128 stands for zero in the data rows.
Here are some numbered points:
[174, 27, 52, 0, 105, 56, 168, 210, 131, 72, 160, 112, 106, 172, 206, 111, 64, 44, 183, 89, 209, 116, 152, 81, 182, 103, 195, 128, 183, 162, 13, 104] 0
[119, 44, 200, 206, 206, 201, 192, 126, 98, 87, 255, 124, 59, 120, 78, 153, 207, 31, 82, 77, 174, 135, 203, 91, 125, 92, 199, 54, 142, 148, 255, 100] 1
[169, 144, 115, 155, 98, 72, 86, 91, 157, 129, 147, 189, 137, 96, 86, 83, 60, 168, 99, 106, 95, 95, 162, 150, 124, 43, 108, 152, 91, 96, 76, 88] 2
[43, 59, 164, 175, 182, 127, 75, 96, 165, 34, 104, 150, 0, 160, 122, 65, 229, 179, 125, 128, 72, 187, 31, 136, 167, 242, 103, 130, 202, 128, 173, 127] 3
[87, 74, 148, 181, 129, 149, 56, 83, 123, 135, 171, 115, 80, 108, 70, 114, 234, 87, 204, 228, 168, 214, 69, 143, 150, 248, 136, 45, 255, 95, 181, 237] 4
[131, 162, 128, 136, 129, 143, 131, 169, 96, 118, 105, 125, 120, 145, 138, 145, 115, 146, 124, 119, 138, 113, 143, 138, 118, 146, 147, 128, 106, 131, 136, 138] 5
[65, 93, 119, 106, 223, 172, 158, 125, 123, 79, 108, 61, 182, 100, 238, 144, 141, 86, 132, 94, 252, 133, 153, 161, 111, 131, 181, 148, 101, 152, 156, 139] 6
[126, 182, 102, 125, 114, 138, 154, 164, 122, 151, 92, 128, 132, 114, 132, 121, 97, 145, 111, 102, 122, 106, 155, 172, 119, 111, 111, 161, 78, 151, 98, 118] 7
[182, 186, 112, 157, 181, 167, 236, 237, 158, 170, 105, 133, 124, 141, 144, 173, 161, 59, 112, 202, 145, 220, 131, 163, 70, 163, 144, 94, 145, 118, 226, 169] 8
[174, 175, 132, 130, 98, 71, 98, 158, 164, 150, 108, 107, 83, 146, 27, 103, 117, 173, 96, 55, 100, 73, 129, 137, 156, 116, 92, 172, 173, 147, 119, 82] 9
[120, 155, 93, 121, 91, 156, 127, 136, 130, 139, 145, 145, 106, 100, 121, 152, 110, 110, 136, 158, 168, 132, 142, 120, 126, 139, 174, 102, 128, 86, 139, 147] 10
[173, 158, 178, 136, 206, 90, 49, 79, 137, 63, 136, 52, 193, 148, 182, 163, 112, 250, 144, 36, 150, 90, 171, 79, 104, 83, 101, 215, 104, 177, 99, 179] 11
[138, 99, 174, 85, 149, 123, 194, 170, 88, 132, 70, 122, 152, 191, 174, 123, 145, 92, 115, 150, 37, 138, 114, 137, 138, 140, 108, 116, 107, 166, 137, 53] 12
[124, 103, 121, 109, 101, 107, 83, 118, 122, 137, 143, 119, 111, 126, 121, 130, 128, 140, 185, 142, 135, 132, 130, 90, 148, 175, 105, 113, 133, 140, 85, 179] 13
[122, 105, 157, 139, 115, 132, 115, 101, 89, 156, 134, 135, 180, 139, 101, 133, 141, 104, 138, 147, 112, 127, 142, 126, 132, 135, 113, 96, 113, 131, 149, 96] 14
[133, 205, 96, 142, 78, 123, 113, 152, 153, 151, 101, 119, 87, 112, 88, 113, 116, 162, 141, 140, 145, 122, 124, 143, 114, 153, 147, 126, 144, 101, 118, 162] 15
[111, 144, 129, 129, 114, 153, 109, 116, 104, 112, 115, 131, 124, 126, 137, 122, 126, 152, 143, 133, 110, 117, 131, 137, 135, 140, 133, 134, 120, 119, 120, 129] 16
[149, 180, 111, 128, 121, 99, 118, 133, 163, 112, 119, 133, 106, 130, 132, 147, 124, 172, 114, 143, 108, 158, 116, 124, 128, 137, 98, 162, 125, 103, 94, 137] 17
[116, 98, 162, 150, 145, 95, 127, 107, 128, 112, 135, 33, 38, 78, 156, 145, 173, 84, 124, 147, 144, 155, 130, 127, 135, 161, 171, 98, 175, 139, 108, 145] 18
[127, 113, 136, 91, 112, 133, 120, 111, 113, 137, 129, 126, 137, 129, 127, 122, 118, 125, 151, 124, 115, 106, 137, 119, 139, 125, 134, 124, 124, 133, 117, 134] 19
[136, 117, 134, 139, 126, 103, 122, 115, 135, 126, 123, 119, 111, 116, 115, 114, 120, 119, 117, 125, 117, 124, 129, 143, 132, 127, 133, 127, 133, 120, 116, 108] 20
Which three points above are nearest to each new point by angle? Their numbers follow each, nearest first.
[167, 149, 87, 81, 85, 139, 137, 179, 132, 131, 137, 123, 116, 155, 137, 189, 118, 93, 173, 182, 165, 164, 129, 68, 137, 169, 164, 87, 150, 109, 143, 135] 10 8 0
[161, 161, 111, 123, 141, 143, 183, 191, 147, 152, 105, 142, 115, 143, 128, 148, 135, 94, 124, 173, 129, 177, 118, 143, 100, 151, 139, 106, 141, 117, 177, 157] 8 10 5
[126, 175, 123, 137, 128, 150, 135, 183, 87, 115, 101, 131, 119, 157, 136, 157, 113, 153, 125, 115, 143, 113, 148, 134, 112, 150, 153, 125, 106, 128, 154, 138] 5 7 8
[116, 108, 122, 133, 129, 105, 97, 100, 132, 161, 146, 138, 184, 117, 94, 167, 128, 84, 128, 123, 207, 145, 134, 132, 121, 161, 113, 100, 109, 120, 138, 119] 14 4 10
[128, 190, 101, 143, 111, 132, 156, 173, 126, 158, 96, 123, 120, 108, 120, 126, 96, 144, 101, 88, 128, 93, 161, 173, 117, 102, 114, 162, 78, 151, 107, 110] 7 5 9
[115, 107, 117, 103, 80, 93, 50, 94, 121, 139, 147, 132, 110, 118, 113, 124, 122, 165, 195, 150, 119, 137, 121, 78, 162, 195, 85, 118, 128, 144, 45, 219] 13 19 4
[140, 109, 135, 240, 103, 148, 30, 81, 49, 104, 216, 115, 214, 84, 106, 133, 103, 145, 177, 131, 207, 114, 255, 119, 116, 86, 165, 72, 88, 116, 114, 111] 14 2 1
[208, 185, 78, 156, 63, 44, 50, 67, 153, 128, 156, 198, 192, 75, 84, 74, 1, 201, 96, 119, 90, 80, 180, 158, 124, 0, 82, 177, 33, 73, 4, 78] 2 7 17
[98, 18, 149, 15, 211, 112, 218, 123, 180, 103, 131, 153, 107, 155, 176, 84, 165, 60, 105, 87, 85, 152, 74, 118, 161, 131, 83, 163, 135, 174, 132, 105] 12 0 3
[186, 219, 86, 103, 119, 65, 106, 123, 237, 106, 108, 165, 88, 144, 138, 144, 115, 219, 100, 162, 50, 186, 59, 87, 135, 135, 67, 203, 134, 85, 64, 139] 17 15 9
[61, 101, 146, 134, 148, 218, 84, 37, 90, 119, 148, 135, 206, 87, 171, 105, 141, 163, 176, 137, 124, 116, 138, 113, 132, 139, 130, 138, 90, 107, 138, 189] 16 19 6
[182, 159, 118, 85, 125, 153, 204, 175, 140, 134, 100, 146, 189, 176, 191, 142, 122, 126, 131, 189, 52, 183, 135, 88, 113, 116, 105, 139, 76, 127, 143, 96] 12 8 17
[29, 34, 174, 170, 183, 159, 63, 84, 131, 18, 119, 153, 19, 169, 127, 62, 228, 182, 143, 97, 118, 166, 32, 123, 160, 247, 115, 126, 206, 129, 197, 138] 3 4 18
